Families of rows that turns and mirrors carry onto each other, the same ones carrying the whole set onto itself: the rest of each named row's family, in list order
5 families of 4 rows
Y: [ -4 -21  26  22 -12   1  -1   5  16 -13 -13  -2   4  20  -4   7   8 -34
   9 -11 -20   0 -30   3   5 -25 -20  -2 -17  -3  -4  -8   1  19  19  10
  24  14 -11]
W: [ 13 -23  23 -37 -16 -10  -5 -32  11 -17 -39  -9  18  16   5  -1  24 -18
 -23   7  -4 -13  27  -5 -13  -5 -27   3  11  -4 -15   0  -6   3  27   7
   3  27  -9]
S: [ 43 -23  24 -10  -1  -3 -25 -18 -14 -23 -24  -3 -29   8 -11   5   6 -10
 -10   4 -17   6 -10  -2 -14  -4 -21 -15  27 -10  25  21  -7  36  19   9
  -5 -17   6]
X: [ 22 -12  23 -30  -7  36  -7  -7  15  14 -25  -4 -10 -12 -10 -23   6 -24
   1 -17 -13  12   6  10 -19 -12 -12 -11   9  -2  26  -8   1   7  12 -11
  -4   2 -19]
V: [ 45 -16   5  -3   5 -18   0  -3  -2  14 -10  -9   9   5 -10  23  -4  -7
   0 -29  -5   4  16  -1   9  29 -43  -8  -1 -20   9   9  -3  13  36  -4
  -4   2 -10]
J: [ 25  -2  30 -20  -9   4   0 -27  10 -17 -26  -3  23  21  -5 -22  27  -8
 -18  -5  11   0  11 -29 -12   5 -21   2  -7  -8   4  17   2  -2  17  -2
  -8  11 -10]
H: [ 11 -25  28  16 -21   3  13 -21   7 -27 -20   3 -17  20 -12  -5   4 -14
  -4   7 -31 -16 -26   1  -9 -32 -20  14  13 -17   1  -6   1  24  19  18
  11   4  15]
G: [ 34   5  30  -2  -9  10   1 -14   3 -15 -14  15  -9  15 -22 -16  14 -17
  14  -7 -29  23 -15 -16 -16 -25 -13  -1   8 -25  19  11  13  24  19   6
  -5  -8   0]
P: [ 27  -7  31   1 -20   0  15 -24 -17 -19 -25  -6   7   5 -14   9  12  -4
  -9 -10   7 -14   4 -13  -3  -9 -33  26 -12  -1 -14 -22  -3  -6  47   3
   8  14  -1]
A: [ -5 -37  42  -8 -13 -20 -26 -10  16 -10 -25  -3 -13  17  -4  13   2 -15
  -7  10 -16  -5   0  37  16 -21 -19 -17   0  -5  -7 -12  11   9  20   1
  20  -4 -10]
L: [ 18 -32   7 -22  -3 -12 -12 -19  23  18 -18  -9   7  17   1   2  -6   4
 -28  -1 -13 -32  17  20   7  22 -32  -8   5 -19   4   6   5   1  22   8
   8   9  -1]
C: [ 26   7  18 -14   0  13 -29   9   4   3 -15   7  -5  13  -8  -2  12 -15
  14 -12 -12  12 -29  -9  -4 -12  -7 -10 -10  -2  23   7   9   5  13   5
  24  -5 -12]
K: [ 26 -15  -2 -12   3  17   0 -20  22  28 -13  -9  11  24  -9 -10   5   5
  -8 -19 -11 -20  -3   1  -7   3 -34   6 -16 -13  21  14  12  -1  22   2
   3  14  -7]
E: [  3 -25  40 -21 -18   8   6  -4  30  -3 -26   1  -8  -5  -3 -22  -8 -10
 -15   1  -8  -8  10  20  10  -2 -15 -15  22 -17   0 -31  -6  -7   2  -2
  10 -10  -8]
R: [ 32 -35  20  -8  -4   3   7   2  -4 -12 -30 -18 -21 -14  -2  14  -6 -23
   0 -21   5  10  -1   5   2   7 -36 -12  30   4  13 -16 -35  19  13  -9
   2  -5 -11]
F: [ 18 -27  36 -16 -17 -21  -8 -21   7 -24 -27   9 -16  13  -8   8   3 -17
  -6  15 -37   6  13  18   1 -20 -24 -13  36 -30  -9  -9   0  24  25  14
   5  -8   2]
Q: [ 21 -21   8   8 -10 -21  23  -5  14  14  -8  -6  15   5 -10  20  -1 -16
   2 -26 -23 -15   9  10   7   7 -38  12 -10 -21 -10  -6   8  10  41   1
   5  23   1]
U: [ 39  -7  33 -12 -12  -9 -16 -18 -30 -19 -22  -7   4 -12 -10  11  10 -15
 -24  -6   8  -7  22  -6 -11  19 -20   2  -3   0  -2   0  -3  11  51   1
  -4   8  -2]
B: [  9 -27  30  18 -15   5  29   9  12 -12 -14  -7  -8 -22  -9  -8  -3 -37
  -1 -24  -8  -6 -15   6  -8   1 -10   5   4   2   8 -12  -9  20  15 -12
  -1  16   9]
T: [ 31 -23  25 -20   5 -33 -31   7   0 -11 -27  -5 -20   4  -1  25  10 -16
   5  -8  -3  14 -11   9  11   1 -16 -21  12   6  14  16  -3  17  11  -9
  11  -9  -2]

Same family as A: Y, C, T
Same family as F: S, H, G
Same family as B: X, E, R

Families of rows that turns and mirrors carry onto each other, the same ones carrying the whole set onto itself: the rest of each named row's family, in list order
4 families of 8 rows
mosu: [ 22   7  13  16 -13  10   1  18 -18 -22 -15   8  17  -6 -17  19 -19 -20]
dolun: [  0  17 -12  22  12   9 -25  16  -2  -9 -23  12  -5  -1  -2  -6 -21 -20]
naz: [-10  10  22  19  -9   9 -17  17   2   2  -2   6   7 -23   0  20 -21  -9]
Gelis: [  6  10   9  -5 -11  -6 -14  29   8  10  25  41  17  20  -3 -22  -6 -14]
muz: [ 10  -3  -2  -4 -10  -7  -6  56  -7   6  21  34  -4   7  -2  -8   9 -11]
pego: [ 10  -3  -4   1  -4 -13   1  38  14   6  11  39  20  11 -13 -22  -4 -18]
ranez: [-10  12  -4   7  16  -5 -28  18 -11   2 -24   7  -3  13  -9   4 -11 -12]
refe: [ 20  -2   0  -4   6  17   1  24 -12  39  14  38   8   1 -15  -6 -23 -16]
Zup: [-11 -12  -4 -10   5   3  10  24   5   9  20  35  12   8 -17 -26 -18 -19]
tabi: [  3   6  -1  17  12  -1 -16  22   4 -13 -27   9  -3   4   4  10 -26   5]
felib: [ 28   2  13  -3 -22   6   1  30   0  34  -8  36  10   9   2 -13  -9  -9]
dor: [ 24  -8  15  -2 -13  12 -11  11  14  34  -7  29  30  14  -5 -15  -8 -10]
rabud: [ -5  14  -3  12   0  23  -4  16  -5 -26 -37  17  11   7  -4  -5 -19 -22]
sodi: [ -2 -15   1 -20   7   7  14  14  -7  11  10  21   6  24  -3 -24  -3  -5]
Sov: [  2   1   5  -3  -7 -15 -11  46   2  10   6  32  12  24 -17 -11  11 -14]
ruden: [ -3 -11  -4 -12  12   6  22  37  -7  17   4  40  12  14 -18  -4 -15  -6]
supo: [ 13  -1  28  23  10   4   7   9  -8  -8 -26  17  11  -3 -17  13  -3 -24]
ber: [-18   9   2   0  -9  21  -5  24 -17 -24 -19  24 -10   5   7  11  -1 -10]
lepi: [ 13   4  30  -9 -16  15   2  27  17  22  -2  43  21  18   0 -15  -6  -7]
los: [  7  -1  11 -13 -18  21   7  22 -13  41   2  36  -3  10 -10 -10 -19 -18]
doten: [-10  10 -13   1 -15  23 -12  21 -18 -24 -19   8  19   9   5   6 -12  -6]
nugar: [ -1 -12  14  -7 -13  27  -4  36  -5  36   3  39  10  -4 -20   3 -15 -26]
mugud: [ -5  13   5   5  -9  23  -9  13 -22 -28 -14   8   5  12 -13   2 -18 -28]
bave: [ 15  10 -11   9  13  -5 -17  -1 -21 -10 -16   7  -3  11   1  -4  -6  -5]
kava: [  4   0  21  11  -3  10   4  -3 -16  -1 -21   3  29  -3 -19   9 -11 -20]
ribom: [  1   7  24   7 -15   0  18   5 -18 -10 -20   7  11  -7  -7  14 -18  -6]
sos: [ 28 -19  12  -1 -10  22   6  23  14  18  -2  35  22  -1  12 -13 -11  -6]
geke: [  0   2  14  21  -6  25 -12  -3  -1  -6   8  10   6 -25   5   7 -20 -10]
sal: [ -8   3  26   7   6   8 -12   1   3  -2 -14   5  -7  -8  -3  11 -35  -1]
semim: [  3  17  20  14 -10 -12  -5   3 -11  -3  -2   5  -3 -18  -3  13 -23  -7]
Mubi: [-11 -13 -20 -16  -6  10   5  20  -2  16  18  22  14  14 -11 -11 -13   3]
miro: [  8 -10  28  -1   5  15  -8  24  -8  30   7  37  -3   2 -17 -11  -8 -39]

Same family as sal: mosu, Gelis, refe, tabi, ruden, lepi, mugud
Same family as supo: muz, sodi, ber, bave, sos, geke, miro
Same family as rabud: dolun, pego, Zup, felib, los, ribom, semim

Families of rows that turns and mirrors carry onto each other, the same ones carrying the whole set onto itself: the rest of each named row's family, in list order
6 families of 5 rows
dalo: [ 18 -25 -22 -16 -35   1  15 -47  11   5   9 -36 -14  -8  10]
nozot: [ -4 -39  -9 -11  10  14 -10 -31  -7 -34  34  -1 -27  -8   9]
lokos: [ 17 -30   1  -2 -33  21  21 -23  11   9  -2 -30 -23   2  14]
fup: [  0 -10 -16  19  -4  -4  -8 -22 -21 -28   3 -10 -44 -16   7]
Dilug: [ 32 -29 -11 -14 -13  20  -9 -31   3   3  12 -46 -24  16   9]
vepad: [ 28 -16 -17 -20  -9  16  -8 -33   7   2  -6 -37 -27  13  11]
fak: [  2 -16 -12   4   0  19  13 -13  17 -19  -5   0 -33   8   7]
vun: [  4 -25  -8   2 -31  12 -12 -46 -22   3  36 -17 -21 -26   9]
Givap: [  6 -39  -3  13  -1  23  10 -17   7 -24  21  -8 -28  14   6]
naba: [  9 -33  -1  14 -32   5  -4 -29 -30  -9  21 -37 -30 -19  12]
pabal: [  9 -12 -11  -1 -19  12  22 -20  16   1 -17 -16 -27   3  10]
Nede: [  7 -50  -1 -16 -15  18  -5 -39 -13 -10  39 -26 -18 -16  15]
mifu: [ 23 -27 -18  -7  10  17 -15 -27   6 -20  13 -25 -35  21   3]
Dogi: [ 28 -35 -11  -8  -1  22 -14 -30  -1 -13  23 -37 -27  20   9]
kipot: [ -4  -8 -25   5  -5   4 -15 -39 -11 -16  19   8 -30 -25   4]
zomu: [  1   1 -26  -4 -20   0  -8 -44 -12   2   3  -1 -27 -34   6]
Vafid: [  4 -30  -5  21 -12   3  -8 -22 -29 -27  21 -18 -36 -16  11]
gagi: [ 16 -30  -8 -28 -31   9   3 -38  -7  12  12 -37 -18 -23  19]
sudam: [  5  -1 -18  10 -20  -7   0 -28 -15 -11 -12 -19 -40 -25  10]
zirar: [ 23 -12 -23 -17   6  15 -14 -26  11 -11  -3 -28 -33  16   5]
bivag: [ 10 -15  -8   6 -37   0   3 -27 -21   1  -5 -35 -32 -24  12]
puz: [  6  -9 -18  -8 -34   8  -4 -47 -19  12  16 -15 -22 -33   7]
Bok: [  1 -22 -31  -5   5  -2   3 -39  18 -30  13  -1 -23   1   0]
vapum: [ 14 -48   4   4 -26  26  14 -24   1  -4  22 -25 -22   8  13]
siz: [  7  -9 -33 -17 -16  -2  13 -44  20  -9  -5 -16 -22  -7   2]
fufeg: [ -2 -26 -14   8 -15  11 -19 -44 -25 -13  35   0 -24 -26   6]
bofan: [ 13 -47 -13  -6 -29   9   5 -48   4  -5  39 -36 -13  -6   5]
Kebu: [  5 -43 -18   2  -3   9   1 -42   7 -30  39 -18 -17   0   3]
kif: [  9  -6 -21 -32 -16   4   3 -36   6   3 -14 -14 -25 -21  15]
Nol: [ -2 -10 -24 -19  11   5  -3 -33   5 -24   2   3 -32 -14   9]

Same family as Bok: dalo, siz, bofan, Kebu
Same family as pabal: lokos, fak, Givap, vapum
Same family as Dilug: vepad, mifu, Dogi, zirar
Same family as kipot: vun, zomu, puz, fufeg

